Rows swapped in pairs by one turn or mirror: which row each one swaps with:
The rows were stretched afterwards, more along some directions than others.
Sulo: [-12  -8  -9   6 -12 -15  -1   6  17 -22  15  18 -31   5 -34 -10]
suk: [ -8  -6  -5  -4 -10 -13  20  15 -13  -1  -5 -12 -12  -6 -16   3]
nesed: [ -4  -2  -6  -6  -4 -13  22  13 -10   2  -6  -7 -12  -4 -16   3]
pasup: [  6 -16  -5   9 -27  -7  -3   1  -3 -17  19   0 -27   3 -25  -2]
tutev: [13 15 -1  2  3 14  4 13  3  6 -9  4 -6 -1 -8 -7]
musa: [  3  -8   9  -7   1  -4  24   1  12  -1 -16  -2 -25  -2 -17   3]
raku: [  5   0  -9  -7  -5  15   8  12  10  -9   3  15 -28  -4  -5 -12]
kuzu: [ -5  -4  -6  -9  -9 -13  23  10 -12   0   2 -12 -11  -4 -13   4]
vorak: [  4  12  -2   2   1  19   9  18  -2   6 -11   3 -10   3  -8 -11]
rigef: [-27 -22  -7  10 -20  -1   3  13  10 -25  -2   4 -36  16 -37 -14]
Furef: [  8  11  -3   1  -3  13   2  14   1   3  -8   8 -11   1  -9 -10]
Vuzuk: [  5 -12  -3   4 -25  -9  -1   6  -4 -18  19   3 -30   0 -26  -4]
Mape: [ 11 -13  -8   9 -23  -9   1   4  -1 -17  18   3 -29  -5 -22  -2]
Roluk: [-17 -12  12  -7  -7 -17  10   1   5  -3  -3  -9 -16   3 -20   8]
nika: [-22 -13   2  -5 -27  20  14  10  -4  -4  -4 -14  -6  12  -6 -11]
kor: [  4 -19  -9  12 -30  -6   0   0  -3 -19  19   1 -30   1 -23  -3]
Dep: [  6 -16  -6   7 -28  -7   0   2  -1 -17  22   2 -31  -1 -24  -4]
subu: [-15  10  22   0   4  -3  18  23  13  -2  -9  -5 -22   1 -31 -12]
Zot: [-23 -17 -11  24  -6 -14   3  18   4 -11   0   2 -32   2 -21  -2]
zil: [ -1  -8 -10   9 -23  21   4  -1  -7   0   3 -20   3  14   9  -7]
nit: [ -4  -3  -3  -5  -5 -12  21  14 -13   1  -9  -7 -15  -8 -16   4]
Vipev: [  1  17  -4   2   8   4  25  22   4   6 -16 -19  14  -2  -1 -14]
gokiz: [ -6 -10  -7  11 -21  17  -2  -1  -4   0   4 -20   2  14   0   0]
dizag: [  5 -16   0   0 -30  -8   3   4  -1 -19  19   6 -35  -2 -27  -6]
lidis: [  9  15  -9   4  -2  13   2  14   2   2  -6   7  -8   0  -9 -10]
Rer: [ -9  -8 -12  12 -21  16   1   2  -4  -1   4 -21   4  17   1  -5]
Kezar: [ 10  -5   4  12  -6  -6  14   1  -4  -2 -15  -4   1 -14   0   0]
peme: [-24 -12   8   6 -30   8  -8   8   3 -16  10  -4 -22   5 -19  -5]
Fus: [-14  -6  -5  11 -12  -6  11  19  22 -15 -12   4 -32  18 -32  -3]
fibi: [-12  -9  -9 -12  -9 -14  24  14  -9  -5   1  -6 -17  -6 -14   2]
suro: [ -2  -8   3  -7  -6   9   7  19  18 -10   0  10 -39 -11 -24 -18]
Manib: [ -3   7 -11  -6  -2   1   9  10  11 -11   4   8 -18 -11  -1  -2]
nuso: [ -2 -22  -2  15  -2   9   1  -2   5  -3 -18   1 -14 -11 -13  -5]
Nuf: [ -6  -3  -5 -10  -6 -12  22  16 -11  -2  -5  -8 -10  -6 -14   3]
Safib: [ -7  -4  -9   0   1  -8   9   7  11 -19   5 -18  -7   1   5  -3]
mov: [  2  -1   5  10   6   3   1  19  13  -5   1 -16 -10   3  -9  -4]
Tiv: [  1   3  -2   4   4  12  29  17   7   0 -15 -25  15   9  11  -4]
fid: [  0   3   1  14   2  13   4  22  -2   4 -13  -6 -18  -5  -7 -20]
Pon: [-19  -9  -2 -17  -9   7  27  24  19 -15  -8 -12  -8   9 -12  -8]
rotev: [ -9 -11 -10   9 -22  18   5   0  -3   1   4 -17   2  15   2  -4]
risum: [ -5  -7  -4   0   2   2  10  16  16 -19  -9  19 -37  -8 -24 -14]
Vela: [-25 -21   8   0 -22   0  19   7   7 -11  -9 -16 -27  12 -18  -2]

Tiv pairs with fid
Fus pairs with nuso
Vipev pairs with mov
tutev pairs with Rer

